One turn moves every row onto another: examples first, then more rows asked:
Lotot: [18, 17, 25, -16, -17, -3, -15, -3, -12, 5, -9, -11, -26, 22, -15, -18, -21, 10, 0, 9]
kuru: [-11, -6, -9, -7, 15, -3, 14, 14, -14, -3, 17, 4, 19, -14, 12, -45, -15, -2, -4, 11]
baf: [-11, 0, -10, -1, 7, 12, -15, 14, -2, 8, 13, 2, 25, -12, 15, -40, -3, 3, -8, -17]
nake: [21, 15, 25, -26, -14, -2, -1, 3, 5, -3, -33, -6, -29, 7, -13, -22, -19, -3, 11, 10]
tekuz: [-28, -20, -5, -2, 1, 24, 8, 19, 4, -15, -10, 8, -2, -20, 26, -35, -5, 7, -4, 2]
Mipiz: [-14, 1, -6, 2, 0, 9, -10, 22, -3, 9, 8, 8, 32, -9, 11, -39, -1, 5, -3, -12]
Beme: [-6, 12, -10, -3, -7, 13, 31, 22, 1, -10, -3, -2, 12, -16, 28, -22, -5, -5, -18, -16]
Rufu: [5, -36, 13, 37, 3, 8, 25, 15, 21, -11, -15, 4, 6, -2, -1, -6, 2, -7, -5, 20]
Kiriz: [14, -28, 13, 18, 11, 17, -7, 6, 16, 4, 7, 16, -2, 6, -29, -3, 9, 1, -1, 36]
rata: [3, 12, 23, -15, -16, -7, -13, 10, -9, 24, -4, -9, -31, 8, -2, 18, 24, -4, 4, 14]
fuvas: [5, 3, 24, -7, -28, -13, -4, -3, -13, -1, -20, -13, -40, 20, 7, -6, -15, 12, -2, 3]
Tipef: [10, -25, 13, 32, 20, 18, 2, 6, 16, -7, 9, 12, 8, 4, -20, -16, -12, -4, -5, 30]
siruv: [16, 19, 20, -12, -16, -21, -16, 2, 6, 4, -31, 2, -25, 9, -3, -11, -16, -10, 14, -16]
Kimur: [8, 21, 21, -25, -4, 4, -9, 9, 3, 13, -11, -1, -42, -2, -6, 15, 15, -15, 8, 18]
noke: [-23, -20, -7, -8, 11, 18, 9, 13, 3, -13, -5, 4, -2, -23, 24, -41, -8, 2, -2, 4]
Kan: [14, -32, 11, 21, -2, -4, 31, 13, 17, -4, -13, 10, -4, -1, -9, 9, 16, -10, -1, 29]
Besuf: [4, 9, 26, -23, -7, 4, -15, 10, -6, 19, -6, -5, -34, 4, -12, 7, 19, -3, 9, 29]
fad: [-8, 14, 13, 4, 22, 0, 13, -28, -13, -11, -23, -13, -39, -8, 9, 2, 2, 9, -8, -3]
loko: [10, -10, 8, 46, 1, 22, -3, 3, 21, -3, 9, 0, 2, 9, 2, 8, -2, -3, -24, -11]
Nel: [19, -9, 5, 17, 5, 24, 20, 2, 30, -15, -6, 12, -28, -5, -5, 21, 5, -16, -14, 11]
pav: [8, 30, 13, 2, 29, -15, 1, -24, -26, 10, -4, -11, -1, 1, -18, -13, 0, 8, -2, 3]
Sima: [18, -8, 7, 32, -10, 14, -2, 4, 19, 7, 7, 2, -5, 12, -4, 25, 19, -2, -22, -7]
gavok: [7, 19, 19, -20, -2, -15, -13, 11, -4, 20, -5, 5, -31, 0, -10, 13, 14, -19, 16, 17]
vatad: [18, -5, 6, 41, 14, -3, 0, 8, 17, 3, 13, 13, 23, 7, -15, -4, -8, -16, -6, 1]
zutep: [2, -6, 24, -7, -18, -33, -14, 2, -9, 5, -26, 2, -27, 14, -1, -15, -14, 2, 19, 4]
fiz: [5, 10, 20, -7, 17, -6, 28, -11, -9, -1, -44, -20, -4, -14, -8, -18, 15, 7, 4, 11]
sof: [-8, 0, -10, -7, -4, 15, 27, 17, 2, -8, -5, -11, 9, -19, 32, -29, -1, -2, -19, -14]
dube: [24, -1, 2, 26, 13, -8, -4, 3, 15, 9, 18, 23, 6, 7, -23, 14, 3, -19, -2, 7]
lanan: [-13, 9, -16, 2, 11, 11, 1, 4, -3, -8, 19, 3, -2, -14, 30, -23, -16, -6, -18, -23]
ketu: [-14, -1, -8, -6, 13, 3, 20, 17, -13, -10, 16, 13, 13, -14, 8, -40, -20, -3, -2, 17]
sil: [-19, 12, -14, 6, 8, 18, -6, 8, -5, -9, 22, 12, -3, -9, 24, -21, -18, 0, -16, -18]
sen: [-15, -8, 18, 3, 30, -8, -15, -20, -14, 5, -28, -1, -14, -8, -11, -21, 10, 17, 15, 13]
kagi: [16, -7, 6, 33, 9, 23, 28, 6, 29, -20, -5, 4, -9, -5, 2, 6, -10, -19, -18, 4]
boma: [2, 7, 22, -18, -11, -18, 1, 14, -7, 18, -14, -2, -33, 0, -1, 16, 21, -13, 13, 22]
maz: [1, 22, 15, 7, 14, -1, -13, -17, -3, 12, -33, -15, -4, -6, 0, -4, 20, 10, -3, -27]

boma moves to Kimur
Rufu moves to kagi
Kiriz moves to Kan
And these:
fuvas moves to siruv
sil moves to Mipiz
noke moves to sof
sen moves to fiz

One turn moves every row onto another: examples first, then more rows asked:
S: [-17, 8, -24, 8, -4, -18, 16, -12, -10, -22, 13, 7, -4, -7, -16, -6, 40, 25, 22, -22, 6, -8, -3]
B: [17, -35, 12, 16, -7, -6, 6, 4, 11, -20, -24, -4, -14, 17, 25, -7, -4, 1, -13, -15, 2, 3, 16]
N: [-9, 41, -2, -20, 2, 6, -7, 4, 16, -42, -7, 4, 10, 6, -7, 19, 21, 8, 15, -9, -2, -30, 1]
X: [7, -18, -1, 10, -14, -15, -7, 11, 32, -1, -23, -13, -6, 13, 0, -13, 24, 8, -2, -10, -24, 26, 7]
T: [-3, -14, -27, 0, 24, 3, 9, 13, 22, 4, -12, 21, -18, -5, -19, 19, 25, 16, -9, 1, -5, -33, 11]
U: [5, -3, 23, 17, -13, -19, -12, 18, 8, -17, -36, -18, 8, 0, -1, -1, -6, -9, -7, 10, -9, 5, 16]
R: [-11, 16, 22, 0, 10, 17, 1, 1, 18, -42, -3, 20, -10, 19, -3, 25, 10, 6, 14, -17, -5, -28, -3]
V: [-21, 11, 16, 34, 5, -18, -14, 9, -11, -21, -12, -8, 5, -10, -14, 19, 21, 17, 11, 11, 19, -9, -10]
Z: [-7, 10, -32, 10, -9, 28, -3, 46, -4, 2, -17, -7, 17, 8, 35, 15, -6, -8, 10, 2, 2, -7, 4]
A: [-3, -12, -29, -12, 23, 9, 21, 11, -1, -18, -6, 3, -5, -7, -14, 13, 17, 9, -10, -1, 21, -43, 14]
C: [-38, 10, -28, -4, -18, 16, -7, 17, 8, -13, -7, -5, 4, -3, 28, -9, -15, 4, 33, -18, -15, 19, 6]
W: [8, -4, -36, 0, -10, 32, -3, 28, -13, 0, -12, 1, 13, 3, 34, 12, -3, -21, 9, 6, -5, 2, 7]
F: [-9, -6, -34, 15, 4, 2, 34, 16, -3, 2, 9, -10, 4, -17, 42, -7, -12, -4, 15, -1, -5, 10, -3]
L: [-19, -17, -30, -6, 13, -8, -15, 1, 34, 6, -14, 10, -22, -4, -15, 16, 34, 19, 2, 5, -8, -6, 12]
Q: [-3, 1, -37, 8, 2, 1, 11, 9, -3, 4, 0, -9, 9, -28, 42, -18, -7, 7, 7, -1, -2, 20, -5]
H: [-1, -4, 18, 6, 18, 10, 10, -20, 18, -30, 5, 10, -21, 15, 18, 29, 10, -5, 2, -19, 2, -21, 2]
M: [-30, 12, -13, -10, -17, 26, -11, 22, 2, -16, 0, -12, 9, -1, 26, -12, -12, -8, 20, -12, 2, 27, 1]
J: [-26, 10, 5, 27, 5, -27, 7, 5, -4, -18, 3, 12, -7, -15, -23, -1, 23, 31, 17, -2, 9, -6, -9]

C moves to Z
J moves to R
N moves to A
And these:
B moves to X
M moves to W
V moves to H

One turn moves every row onto another: examples first, then more rows asked:
gofe: [-16, -1, -29, -27, -31, 14, -26, 39, 7, 0, 11, -9, -13]
vima: [-16, -1, -28, -27, -32, 15, -26, 39, 7, 0, 12, -9, -14]
davam: [3, 8, 0, 33, -35, -25, -38, 6, -29, 2, 7, 14, -7]
goze: [-2, 9, 22, 23, -17, 11, -32, 8, -14, -31, 33, 7, -20]
bosu: [4, 20, 17, 32, -15, 9, -23, 4, -8, -24, 12, 3, -33]
ved: [11, -11, -8, 18, -27, -20, -45, -1, -20, -3, 20, 24, 1]
bes: [-16, -5, -31, -20, -32, 20, -27, 39, 8, -1, 10, -15, -8]
desiv: [-9, 25, 20, 35, -25, -3, -24, 14, -23, -24, 13, 2, -20]
kezi: [10, 12, -15, 30, -5, -21, -10, 3, 0, -25, -11, 9, -7]
talo: [-3, 18, -7, 34, -16, -28, -10, 14, -16, -26, -7, 6, 2]
Sal: [16, 1, -4, 28, -28, -15, -41, -6, -17, 6, 6, 19, -19]
foru: [-14, -5, -31, -20, -33, 19, -29, 37, 7, 1, 10, -13, -8]
zof: [-16, -1, -29, -27, -32, 15, -28, 38, 7, 1, 11, -9, -14]
ronu: [2, 5, -12, 20, 0, -18, -9, 11, -2, -41, 6, 11, 8]
Sego: [-16, -5, -29, -19, -34, 22, -28, 38, 7, 0, 11, -15, -10]

bes moves to foru
gofe moves to zof
And these:
Sal moves to bosu
ved moves to goze
desiv moves to talo

One turn moves every row onto another: examples first, then more rows asked:
Suref: [16, 7, 4, 16, -16, 67, 28, -3, -53, 24, 0, -12, 6, 26, -5, 10, -6, -12, -15, 34, -9]
molef: [-19, -28, -1, -13, -8, 66, 12, 19, -56, 15, -19, 12, 0, 24, -18, 21, 10, 5, -5, 0, 5]
meboz: [9, 14, 32, -7, 7, 47, -11, 11, -20, 13, -10, 4, 8, 36, -4, 5, -13, 17, 38, -4, 2]
lup: [-17, -7, 3, -3, 4, 33, 12, -11, 7, 6, 5, -10, 39, 4, -17, 30, 6, 9, -8, 0, -17]
nuros: [8, 13, -19, 22, 11, 74, 13, 9, -21, 33, -30, 19, 0, 22, -14, 5, 3, 23, 13, 0, 24]
Nagod: [-8, -22, 5, 13, 10, 55, 41, -3, -16, 19, 25, -20, 35, 8, -18, 24, -19, 14, -15, 17, 14]
foso: [-19, -31, 28, 7, -18, 55, 28, -10, -26, 8, 2, 17, 13, -1, 5, -12, -22, -6, -7, -3, 3]
dozuz: [-21, 18, -6, 16, 27, 31, 27, -13, -24, 19, -11, 17, -16, -2, -15, 26, -18, 26, 2, 19, -9]
zerof: [-30, 6, 2, 2, 20, 27, 4, -2, -40, 18, 4, 19, 28, 34, 5, 4, -26, 26, -8, -13, -10]
kaman: [-23, -20, -6, -3, 11, 40, -1, -9, -29, 20, -45, 22, 22, 22, -12, 6, -14, -7, -15, 6, 24]
pena: [-25, -5, 2, 13, 10, 45, 21, 33, -19, 4, -24, 19, 17, 4, -13, 32, -11, 2, -19, -1, -27]
Taz: [-13, -13, 21, -15, 10, 66, 13, -18, -16, 15, 7, -9, 17, 18, -12, 10, 2, 9, 48, 3, 6]
pedi: [-7, 5, -4, 30, -1, 40, 19, -4, 1, 21, -4, 21, 15, 26, 2, -5, -34, 26, 4, -10, 36]
tela: [-4, 9, 28, 14, 10, 36, 38, 1, -59, 10, -6, -17, 4, 14, -5, 7, -26, 36, -9, 11, 1]
zupu: [-20, -2, 32, 13, 28, 61, 25, 8, -28, 30, -14, -1, 22, 27, -3, -23, -35, 3, 13, -15, 0]
muti: [-34, -10, 5, -1, 36, 52, 10, -28, -14, 40, 8, 13, 19, 8, -10, 0, -21, -7, 2, 12, -4]
tiru: [-37, -4, 26, 11, 24, 59, 31, 11, -24, 32, -27, -20, -2, 2, -30, 20, -18, 8, -4, 15, 8]
toreg: [-21, 11, 12, -12, 4, 52, -16, -9, -19, 13, -11, 8, 30, 13, -2, 20, 18, 21, 19, 4, -13]
sut: [-27, 3, -13, 10, -5, 35, 25, 15, -10, 30, -19, -11, 3, 1, -10, 0, 0, -36, 19, 22, -11]
gama: [-23, -3, -5, 36, 10, 42, 31, -21, -20, 31, -16, 1, 13, 26, -32, -9, 0, -5, 10, 24, 40]
Fot: [33, 5, 0, 18, 35, 42, 34, 2, -28, 11, -26, 11, 8, 22, -12, 3, -37, 1, 6, 15, 6]
Nakot: [15, 10, 19, -1, 11, 22, 8, 19, -10, -5, -30, 3, 19, 26, -10, 12, -17, 3, 5, -15, -22]
Mitor: [-34, 9, 8, 38, -24, 24, 17, -3, -22, 14, 16, 19, 8, 12, -9, 1, 3, 12, -16, 14, 3]
vide: [-17, -7, 25, 23, -9, 28, 25, 14, -53, 5, -30, 14, -5, 34, -18, -15, -10, -16, 1, 8, 9]
Pinet: [14, 0, -3, -1, -4, 48, 39, 2, -5, 18, 0, 7, 3, 36, -34, 2, 11, -14, 35, -1, 23]
tasu: [0, 18, -32, 8, -5, 7, 20, -1, -34, 19, -6, -9, 13, 22, 5, 2, -8, -6, 12, 25, 0]
Tar: [-23, 0, -15, 14, -8, 61, 20, 26, -29, 31, -9, -12, 0, 47, -27, 38, -7, -8, -6, 21, 8]
Zaku: [-3, 21, -24, 36, -9, 66, 44, 8, -24, 15, -9, 13, -8, 28, -6, 18, -5, 1, 16, 9, -17]
geli: [-15, 6, 2, 18, -22, 33, 34, 31, -28, 23, -2, -38, 24, 23, 0, -8, -11, -6, 12, 8, 8]
kole: [12, -8, 9, 10, -18, 69, 18, -2, -28, 27, 32, 13, -10, 6, -4, 4, -5, 18, -2, 12, 11]
lidi: [1, 7, -6, -1, -25, 48, 28, -11, -20, 12, 9, 8, 32, 11, -18, 7, 38, 1, 0, 5, -1]
boguk: [20, -12, 17, -2, 24, 46, 33, -16, 1, 12, -7, -25, 25, 21, -25, 4, -18, -7, 24, 1, 8]
duve: [14, 16, 16, -5, -20, 35, 3, 32, -22, 16, -18, 12, 13, 37, -24, 5, 17, -10, -4, -1, 4]

sut moves to geli
molef moves to kole
And these:
pena moves to Nagod
foso moves to pedi
tela moves to dozuz
meboz moves to toreg
lidi moves to Pinet
vide moves to Mitor
Tar moves to Suref
muti moves to zupu
Nakot moves to lup

One turn moves every row onto another: examples first, then more rows asked:
met: [-21, 9, -6, 4, -39, 4, 15, 7, -26, 9, 17, 2, -22, -48]
Voki: [-10, 25, 5, -5, -24, 14, 15, -4, -18, 14, -34, -18, 12, 8]
Lem: [-37, 2, 22, 16, -18, 10, 10, 2, -11, 42, -3, 3, -4, -13]
Femav: [13, 26, 14, -10, -5, 33, -5, -24, -24, -4, 0, 2, -13, -12]
Mupel: [-12, 23, -5, -7, 2, -5, 10, 24, -2, -6, -25, 25, -13, -10]
nid: [-23, 29, -1, -26, -32, 21, -10, -18, 5, 33, -3, -1, -1, -8]
verep: [-4, 20, 8, 6, -30, 26, 0, 10, -8, 24, 27, 34, -30, -17]
pabus: [-6, 16, 1, 6, -25, 9, 5, -1, -12, 2, -44, -4, -17, -7]
kulik: [-9, 26, 20, -14, -30, -26, -14, 7, -27, 9, 7, 17, -19, -10]
Fovo: [-9, 4, 13, 5, -25, 16, 4, 2, -6, -25, 39, 13, -15, -16]
zisu: [-11, 22, -6, -17, -17, -6, -20, 2, 3, -2, 1, 39, -5, 3]
Domeg: [-7, -11, 30, -1, -34, 21, 8, 1, -27, -9, 31, 8, 9, -9]
Natef: [-7, 21, 12, -17, -10, -5, 15, 33, -34, -4, -11, 14, 9, 10]
Nak: [5, 19, -4, -9, -15, -7, 13, -4, 2, -2, -26, 20, 13, -40]
fugig: [-14, 15, 2, -7, -60, 7, 11, 3, -14, 9, 36, 3, 19, -8]
Somov: [-30, 14, 6, -29, -20, 9, -8, -24, 2, 4, 7, -10, 11, -19]
vato: [-11, 22, 16, 30, 0, 19, 9, -1, 1, 0, 12, 9, -6, 16]
bitid: [24, 42, 19, -15, -41, 3, 5, -7, -19, -5, 14, 0, -6, -13]
Bemi: [-13, 19, -18, 4, -59, 11, 18, 12, -10, 1, 16, 2, -17, -30]
zufi: [15, 32, 14, -19, -10, 14, 26, 24, -36, 8, -9, 14, 14, -4]
nabe: [-21, 1, -1, 8, -7, 38, 30, 12, -27, 23, -7, 4, 2, -27]
zeva: [13, 33, 3, -5, 3, 24, 24, 8, -10, -10, -22, 6, -10, -19]
Fogin: [-9, 14, 9, 6, -37, 16, 28, -3, 19, 3, 15, -1, 31, -14]
zugit: [-4, 6, 16, -2, -48, 21, 3, 16, -15, 32, 22, 38, 0, -2]
boru: [-5, 27, 13, 20, 8, 10, 12, -1, 7, 15, 20, 32, 8, -9]
divi: [-15, 21, 1, -19, -10, -13, 14, 0, -9, 18, -20, 12, 34, -22]
Sibid: [-25, 3, -20, 2, -27, 20, 29, 26, 3, -2, -2, 16, 19, -8]
kem: [-24, 8, 16, -1, -42, 10, 4, -1, -39, 34, 28, 1, -1, -18]

kulik moves to nabe
boru moves to nid
And these:
Lem moves to Femav
Nak moves to zugit
Mupel moves to kem
Fovo moves to divi
zufi moves to Bemi

